x = [132 133 103 120]
Find the first entry from the right.
Answer: 120
Find the second entry from the right.
Answer: 103
The entry just left of the largest entry -> 132
